In the rows, 128 means zero.
Each path is a new rotation, seen through one point. The rows after it are directions, each followed by how far the rotation turns it, in degrees a step (0 if it stays put).
Each turn is a multiple of 5 degrees from 10 to 175, or 0.
Each row of a path follows its step; steps can be skipped.
path 1
step 0: 114; 136; 128; 136; 134; 135; 112; 127; 134; 167; 95; 123; 103; 141; 120; 109; 114; 109; 140; 128; 145; 120; 135; 105; 140; 115; 147; 129; 117; 109; 137; 120; 92; 156; 137; 149; 124; 128; 90; 127; 83
step 1: 124; 130; 166; 146; 118; 158; 160; 148; 119; 127; 154; 105; 127; 129; 126; 160; 113; 149; 144; 135; 109; 126; 136; 126; 146; 125; 111; 146; 136; 138; 127; 150; 158; 155; 135; 110; 129; 167; 118; 130; 145
step 2: 140; 106; 88; 119; 110; 127; 136; 144; 128; 118; 122; 126; 154; 123; 94; 134; 118; 121; 156; 125; 131; 130; 109; 123; 139; 123; 148; 130; 130; 156; 115; 105; 145; 86; 102; 119; 153; 94; 119; 116; 112
step 3: 122; 137; 128; 139; 164; 120; 133; 130; 133; 169; 140; 132; 101; 111; 126; 97; 103; 126; 137; 146; 152; 90; 139; 156; 121; 148; 116; 112; 117; 111; 127; 142; 136; 129; 124; 159; 112; 121; 111; 138; 99
step 4: 136; 138; 144; 120; 113; 167; 126; 150; 118; 153; 129; 147; 159; 114; 128; 173; 151; 127; 121; 118; 121; 111; 139; 134; 134; 123; 126; 144; 139; 121; 107; 143; 156; 146; 156; 130; 117; 126; 154; 108; 161
step 5: 134; 144; 85; 139; 97; 119; 109; 119; 119; 159; 106; 136; 133; 129; 133; 132; 118; 136; 146; 107; 135; 167; 123; 115; 148; 119; 136; 137; 130; 111; 144; 111; 123; 114; 89; 111; 128; 100; 97; 128; 115
step 6: 116; 143; 133; 126; 152; 135; 158; 150; 126; 143; 176; 118; 93; 121; 136; 107; 118; 149; 133; 122; 127; 131; 115; 159; 139; 146; 116; 158; 116; 114; 108; 130; 104; 133; 127; 138; 135; 167; 136; 142; 110
step 7: 121; 114; 132; 78; 124; 164; 127; 126; 97; 114; 104; 146; 146; 114; 103; 148; 160; 109; 136; 122; 120; 118; 119; 155; 144; 109; 146; 140; 126; 164; 134; 121; 146; 122; 135; 128; 116; 138; 131; 114; 124
step 9: 144; 175; 150; 152; 141; 135; 151; 153; 149; 132; 135; 133; 151; 123; 127; 108; 154; 137; 138; 138; 129; 120; 120; 134; 125; 134; 124; 158; 138; 126; 79; 152; 116; 123; 143; 132; 150; 155; 127; 122; 142
step 10: 109; 118; 123; 115; 92; 125; 118; 135; 115; 134; 122; 182; 143; 111; 108; 127; 141; 119; 161; 153; 134; 152; 136; 137; 110; 115; 135; 132; 126; 136; 157; 104; 143; 106; 141; 96; 108; 129; 116; 130; 117
step 11: 142; 85; 105; 144; 155; 131; 118; 125; 119; 162; 144; 133; 101; 135; 125; 131; 119; 145; 124; 120; 152; 152; 109; 117; 127; 121; 96; 117; 112; 108; 124; 167; 129; 135; 121; 140; 141; 142; 152; 134; 102
140; 122; 126; 133; 127; 129; 120; 129; 122; 128; 133; 125; 134; 125; 132; 127; 133; 136; 124; 126; 118; 133; 129; 119; 131; 135; 130; 123; 130; 128; 136; 130; 133; 119; 120; 133; 132; 129; 129; 117; 118 : 120
133; 128; 120; 130; 135; 132; 133; 132; 138; 132; 126; 125; 117; 127; 134; 119; 132; 136; 124; 119; 136; 124; 138; 119; 131; 131; 125; 133; 124; 139; 132; 131; 126; 125; 136; 124; 125; 127; 126; 132; 125 : 130
136; 127; 128; 141; 130; 122; 133; 131; 132; 122; 129; 132; 134; 131; 127; 127; 132; 128; 137; 141; 136; 120; 132; 130; 118; 126; 130; 126; 131; 136; 124; 130; 143; 127; 129; 132; 129; 123; 125; 127; 126 : 55
126; 124; 125; 139; 120; 121; 132; 128; 127; 126; 128; 134; 128; 127; 117; 130; 129; 126; 123; 129; 137; 126; 130; 132; 136; 138; 126; 126; 129; 127; 145; 129; 117; 133; 125; 137; 127; 127; 121; 131; 129 : 140
129; 132; 127; 128; 134; 133; 131; 126; 125; 129; 120; 123; 124; 117; 129; 138; 131; 124; 125; 131; 127; 129; 127; 116; 118; 121; 129; 132; 126; 125; 132; 133; 127; 132; 127; 148; 121; 123; 128; 128; 132 : 90
137; 128; 127; 123; 117; 129; 135; 128; 126; 130; 137; 121; 133; 129; 134; 127; 121; 126; 130; 119; 126; 116; 129; 134; 134; 126; 126; 135; 119; 121; 129; 124; 134; 131; 129; 134; 123; 115; 123; 128; 126 : 25
path 2
step 0: 95; 87; 115; 140; 147; 146; 111; 179; 133; 116; 125; 109; 131; 119; 88; 121; 121; 129; 114; 127; 158; 127; 115; 130; 129; 135; 143; 100; 124; 136; 127; 146; 117; 127; 131; 128; 128; 159; 129; 103; 103
step 1: 149; 121; 147; 121; 152; 157; 122; 131; 137; 135; 93; 125; 106; 167; 158; 130; 125; 118; 128; 118; 134; 128; 109; 138; 117; 117; 128; 104; 133; 143; 130; 165; 119; 97; 179; 122; 128; 110; 127; 132; 119
step 2: 123; 131; 111; 129; 163; 128; 159; 132; 141; 129; 150; 114; 114; 129; 121; 110; 115; 122; 118; 136; 162; 102; 110; 121; 147; 164; 111; 109; 116; 119; 147; 110; 117; 103; 130; 129; 112; 128; 102; 117; 78
step 3: 111; 154; 118; 124; 125; 154; 117; 139; 118; 126; 157; 159; 111; 143; 123; 139; 139; 129; 119; 136; 158; 166; 148; 123; 130; 109; 133; 136; 130; 143; 135; 152; 127; 82; 170; 142; 121; 103; 130; 123; 110
step 4: 130; 132; 122; 119; 140; 140; 156; 149; 148; 120; 129; 151; 148; 155; 109; 121; 113; 86; 108; 97; 153; 130; 122; 132; 134; 153; 141; 125; 109; 92; 157; 150; 129; 109; 115; 115; 123; 150; 121; 106; 142
step 5: 118; 120; 116; 138; 137; 121; 142; 120; 113; 158; 121; 154; 118; 148; 97; 134; 112; 126; 131; 112; 134; 116; 138; 137; 149; 87; 98; 94; 143; 128; 147; 157; 125; 108; 137; 164; 111; 93; 129; 137; 134
step 6: 122; 102; 109; 105; 147; 93; 130; 150; 128; 119; 157; 135; 124; 138; 125; 166; 135; 109; 116; 102; 151; 133; 102; 133; 127; 115; 128; 118; 113; 136; 134; 148; 146; 145; 122; 123; 112; 148; 112; 86; 95
step 7: 146; 144; 129; 116; 147; 151; 142; 116; 116; 128; 116; 153; 151; 132; 117; 155; 139; 159; 132; 99; 126; 124; 116; 121; 95; 111; 137; 101; 148; 139; 139; 156; 97; 101; 147; 132; 93; 139; 125; 143; 116
step 8: 104; 91; 128; 156; 162; 127; 130; 156; 141; 125; 131; 128; 101; 137; 106; 133; 110; 140; 94; 91; 143; 132; 110; 117; 122; 146; 140; 111; 125; 124; 120; 99; 118; 113; 112; 126; 99; 127; 144; 112; 113
step 10: 123; 100; 116; 123; 160; 130; 163; 114; 138; 99; 138; 145; 109; 140; 147; 112; 123; 111; 119; 125; 147; 113; 104; 133; 129; 170; 110; 131; 128; 128; 109; 149; 112; 96; 123; 108; 99; 127; 102; 109; 129
step 11: 125; 135; 113; 158; 137; 122; 158; 135; 120; 127; 148; 141; 138; 148; 105; 127; 170; 132; 134; 122; 150; 135; 144; 110; 146; 109; 108; 127; 144; 142; 135; 126; 118; 72; 156; 137; 142; 119; 143; 138; 101
126; 127; 117; 122; 129; 130; 124; 113; 125; 125; 122; 132; 130; 128; 119; 123; 116; 131; 131; 135; 127; 128; 128; 136; 123; 134; 121; 122; 130; 124; 125; 122; 121; 121; 120; 132; 125; 131; 121; 132; 126 : 135
138; 129; 125; 123; 125; 131; 127; 127; 128; 123; 128; 127; 112; 129; 131; 129; 128; 132; 133; 125; 132; 130; 135; 120; 125; 121; 135; 121; 125; 127; 121; 138; 124; 124; 115; 130; 133; 116; 126; 134; 131 : 170
135; 127; 128; 122; 122; 130; 135; 124; 136; 126; 137; 117; 126; 130; 122; 122; 126; 128; 119; 128; 123; 134; 135; 127; 125; 129; 121; 118; 129; 140; 128; 130; 137; 127; 130; 128; 120; 135; 134; 128; 133 : 0
127; 129; 139; 126; 134; 128; 125; 125; 128; 122; 139; 127; 131; 132; 126; 125; 125; 128; 140; 128; 136; 135; 125; 133; 140; 135; 125; 134; 124; 131; 135; 131; 135; 119; 123; 128; 131; 125; 131; 140; 131 : 45
128; 125; 114; 132; 126; 121; 127; 137; 127; 127; 123; 124; 132; 127; 130; 132; 126; 131; 138; 120; 116; 129; 129; 136; 133; 124; 124; 126; 132; 136; 134; 140; 128; 127; 120; 124; 132; 135; 130; 129; 125 : 55
path 3
step 0: 141; 133; 112; 133; 130; 141; 110; 109; 126; 127; 129; 148; 132; 121; 119; 142; 107; 120; 159; 157; 105; 162; 131; 132; 143; 124; 120; 87; 117; 132; 108; 146; 154; 152; 138; 120; 130; 154; 137; 117; 118
step 1: 126; 138; 102; 113; 159; 147; 118; 113; 103; 135; 131; 152; 119; 98; 146; 144; 148; 142; 111; 130; 124; 133; 113; 147; 135; 137; 120; 108; 131; 142; 131; 130; 132; 137; 93; 142; 108; 152; 116; 154; 110
step 2: 132; 142; 119; 140; 121; 134; 151; 138; 120; 139; 138; 149; 120; 118; 153; 146; 143; 144; 96; 127; 135; 153; 102; 138; 123; 143; 143; 130; 133; 146; 160; 137; 163; 120; 143; 102; 126; 144; 136; 115; 152
step 4: 105; 110; 115; 133; 134; 114; 109; 173; 143; 137; 108; 125; 136; 140; 148; 128; 164; 118; 132; 123; 145; 107; 116; 115; 135; 140; 144; 134; 135; 133; 117; 148; 106; 110; 117; 132; 113; 124; 155; 132; 158
step 5: 95; 145; 132; 126; 112; 102; 136; 134; 140; 125; 142; 96; 117; 140; 157; 124; 124; 129; 129; 126; 151; 98; 153; 101; 119; 115; 111; 159; 129; 154; 106; 144; 134; 130; 141; 112; 137; 132; 132; 133; 132
step 6: 145; 120; 119; 121; 130; 101; 142; 143; 151; 143; 130; 96; 134; 145; 96; 104; 107; 121; 120; 142; 161; 106; 154; 142; 102; 136; 134; 122; 121; 129; 105; 108; 138; 121; 128; 146; 124; 124; 127; 144; 120
step 7: 118; 114; 124; 154; 130; 149; 133; 99; 131; 129; 116; 116; 147; 149; 101; 107; 119; 105; 152; 132; 131; 82; 120; 146; 115; 112; 147; 122; 143; 129; 129; 148; 131; 134; 136; 121; 146; 132; 97; 133; 124
step 8: 139; 132; 114; 129; 146; 134; 120; 95; 151; 126; 138; 118; 109; 121; 103; 114; 127; 138; 121; 135; 116; 118; 131; 125; 130; 123; 103; 137; 119; 97; 161; 139; 113; 164; 156; 151; 153; 142; 113; 142; 128
step 9: 125; 122; 136; 114; 142; 135; 132; 104; 145; 128; 145; 137; 114; 114; 120; 157; 148; 109; 119; 151; 105; 142; 121; 156; 132; 118; 143; 112; 104; 119; 138; 102; 130; 113; 148; 132; 153; 90; 108; 138; 127
step 10: 128; 110; 126; 108; 101; 168; 115; 103; 141; 133; 107; 148; 135; 92; 132; 141; 113; 126; 135; 111; 104; 159; 136; 132; 108; 104; 131; 131; 127; 128; 141; 124; 133; 133; 112; 126; 140; 119; 142; 126; 153
step 11: 138; 136; 123; 123; 105; 153; 110; 140; 127; 135; 117; 136; 135; 113; 178; 137; 147; 117; 150; 134; 142; 168; 123; 129; 130; 154; 113; 140; 129; 105; 139; 114; 120; 138; 120; 141; 120; 121; 121; 128; 97
129; 129; 127; 128; 130; 123; 127; 134; 120; 130; 130; 132; 125; 127; 125; 131; 132; 111; 123; 135; 138; 132; 123; 131; 124; 127; 135; 127; 131; 120; 131; 133; 124; 120; 130; 132; 116; 119; 121; 137; 129 : 145
126; 118; 136; 138; 130; 129; 128; 128; 125; 132; 134; 116; 127; 140; 128; 126; 131; 124; 121; 127; 138; 128; 129; 119; 127; 125; 130; 137; 125; 123; 119; 122; 124; 126; 121; 124; 126; 137; 135; 127; 129 : 40
122; 135; 123; 131; 125; 140; 132; 125; 129; 128; 121; 128; 123; 126; 131; 126; 127; 128; 120; 133; 128; 124; 132; 125; 130; 118; 137; 129; 144; 129; 128; 128; 125; 122; 128; 137; 128; 132; 128; 115; 134 : 130
124; 128; 122; 128; 125; 133; 126; 131; 127; 122; 121; 121; 120; 122; 136; 129; 134; 127; 123; 120; 133; 121; 120; 123; 122; 131; 115; 131; 129; 122; 135; 130; 124; 133; 132; 118; 125; 134; 118; 127; 125 : 115
126; 134; 123; 130; 124; 128; 137; 120; 134; 135; 119; 134; 132; 134; 125; 116; 127; 120; 122; 128; 126; 124; 122; 122; 134; 121; 123; 127; 117; 128; 124; 120; 124; 135; 132; 126; 125; 121; 126; 134; 130 : 35
path 4
step 0: 134; 144; 126; 128; 93; 140; 127; 139; 159; 128; 99; 131; 120; 143; 136; 119; 114; 116; 133; 146; 104; 121; 127; 154; 132; 169; 148; 137; 105; 151; 122; 133; 102; 142; 129; 120; 154; 113; 133; 106; 147
step 1: 132; 110; 133; 105; 131; 103; 120; 117; 168; 130; 99; 160; 121; 124; 152; 131; 138; 105; 133; 148; 141; 127; 102; 131; 144; 121; 124; 124; 145; 138; 117; 126; 143; 143; 155; 164; 115; 144; 125; 104; 138
step 2: 124; 144; 94; 110; 157; 132; 135; 147; 127; 165; 125; 129; 134; 117; 130; 159; 149; 129; 120; 147; 130; 118; 121; 118; 95; 134; 98; 147; 139; 120; 151; 149; 145; 133; 138; 141; 134; 128; 96; 128; 138
step 4: 122; 131; 111; 130; 150; 117; 119; 88; 156; 116; 112; 142; 137; 139; 166; 142; 100; 143; 142; 129; 136; 110; 125; 144; 146; 122; 151; 122; 109; 143; 121; 119; 154; 146; 107; 152; 120; 140; 151; 134; 137
step 5: 133; 108; 99; 95; 126; 104; 131; 126; 120; 150; 116; 136; 142; 105; 114; 147; 122; 124; 124; 118; 147; 97; 143; 142; 118; 150; 117; 164; 91; 112; 121; 136; 154; 119; 133; 135; 141; 121; 131; 108; 135
step 6: 118; 105; 146; 102; 112; 128; 124; 136; 117; 158; 116; 98; 132; 128; 119; 121; 119; 139; 125; 162; 123; 135; 135; 111; 113; 140; 123; 136; 114; 183; 142; 130; 104; 138; 125; 142; 130; 125; 124; 93; 138
step 7: 116; 146; 128; 116; 143; 140; 99; 138; 140; 95; 105; 136; 116; 162; 148; 131; 132; 166; 134; 150; 154; 133; 136; 136; 118; 121; 121; 125; 127; 145; 121; 113; 133; 169; 153; 150; 124; 132; 130; 128; 135
step 8: 134; 165; 87; 105; 153; 103; 137; 93; 126; 140; 125; 129; 111; 115; 118; 140; 148; 142; 125; 135; 136; 124; 131; 112; 122; 124; 125; 131; 117; 105; 88; 133; 137; 133; 153; 123; 134; 109; 134; 113; 142
step 9: 108; 140; 115; 125; 139; 130; 137; 118; 140; 157; 122; 114; 113; 129; 133; 116; 133; 127; 131; 142; 108; 121; 131; 122; 120; 155; 130; 133; 128; 138; 139; 142; 109; 121; 80; 134; 172; 129; 157; 83; 127
step 10: 124; 129; 154; 112; 135; 166; 120; 128; 167; 116; 90; 123; 117; 144; 146; 121; 116; 118; 148; 134; 146; 134; 116; 144; 126; 163; 140; 140; 113; 127; 131; 123; 152; 123; 140; 136; 117; 152; 137; 104; 142
step 11: 155; 128; 111; 85; 139; 116; 131; 122; 128; 160; 106; 149; 113; 119; 157; 144; 125; 112; 131; 141; 150; 119; 131; 138; 122; 129; 142; 132; 137; 134; 127; 151; 136; 143; 153; 112; 107; 99; 106; 132; 153
115; 137; 130; 125; 129; 126; 127; 127; 120; 123; 125; 136; 129; 116; 128; 129; 132; 122; 116; 128; 131; 128; 135; 124; 134; 127; 132; 134; 131; 129; 124; 137; 134; 121; 121; 135; 126; 123; 120; 126; 127 : 110
139; 124; 130; 131; 124; 122; 134; 129; 137; 122; 119; 127; 128; 118; 133; 136; 137; 131; 125; 127; 137; 119; 131; 114; 120; 127; 130; 122; 129; 129; 126; 127; 132; 130; 124; 122; 132; 126; 130; 131; 122 : 110
130; 129; 134; 131; 123; 146; 136; 131; 121; 115; 126; 121; 127; 133; 132; 128; 122; 121; 128; 138; 121; 128; 130; 121; 124; 128; 132; 128; 119; 132; 127; 131; 126; 130; 125; 133; 134; 133; 126; 126; 125 : 110
121; 132; 124; 131; 128; 135; 132; 139; 133; 133; 131; 140; 130; 130; 124; 119; 126; 133; 131; 132; 134; 126; 133; 125; 125; 131; 128; 130; 129; 128; 132; 121; 143; 134; 122; 132; 136; 133; 130; 139; 127 : 140
133; 132; 125; 135; 128; 130; 135; 131; 141; 133; 127; 134; 128; 127; 137; 131; 129; 115; 128; 129; 122; 130; 116; 132; 131; 133; 132; 126; 137; 125; 134; 135; 129; 123; 128; 128; 129; 132; 114; 131; 133 : 35
130; 124; 129; 134; 134; 130; 128; 124; 128; 122; 128; 132; 122; 122; 132; 128; 123; 125; 134; 123; 134; 135; 122; 125; 135; 127; 122; 146; 129; 127; 122; 129; 129; 147; 125; 124; 124; 131; 125; 127; 125 : 115
139; 134; 129; 121; 135; 131; 126; 134; 126; 126; 131; 120; 125; 138; 127; 130; 133; 132; 129; 131; 134; 130; 140; 124; 130; 128; 131; 132; 137; 134; 134; 127; 129; 128; 125; 123; 114; 129; 118; 133; 134 : 85
119; 131; 135; 131; 121; 130; 128; 122; 134; 132; 128; 126; 123; 129; 125; 132; 126; 138; 122; 131; 133; 129; 127; 129; 131; 143; 123; 130; 127; 135; 131; 134; 118; 125; 128; 122; 126; 137; 126; 136; 117 : 110
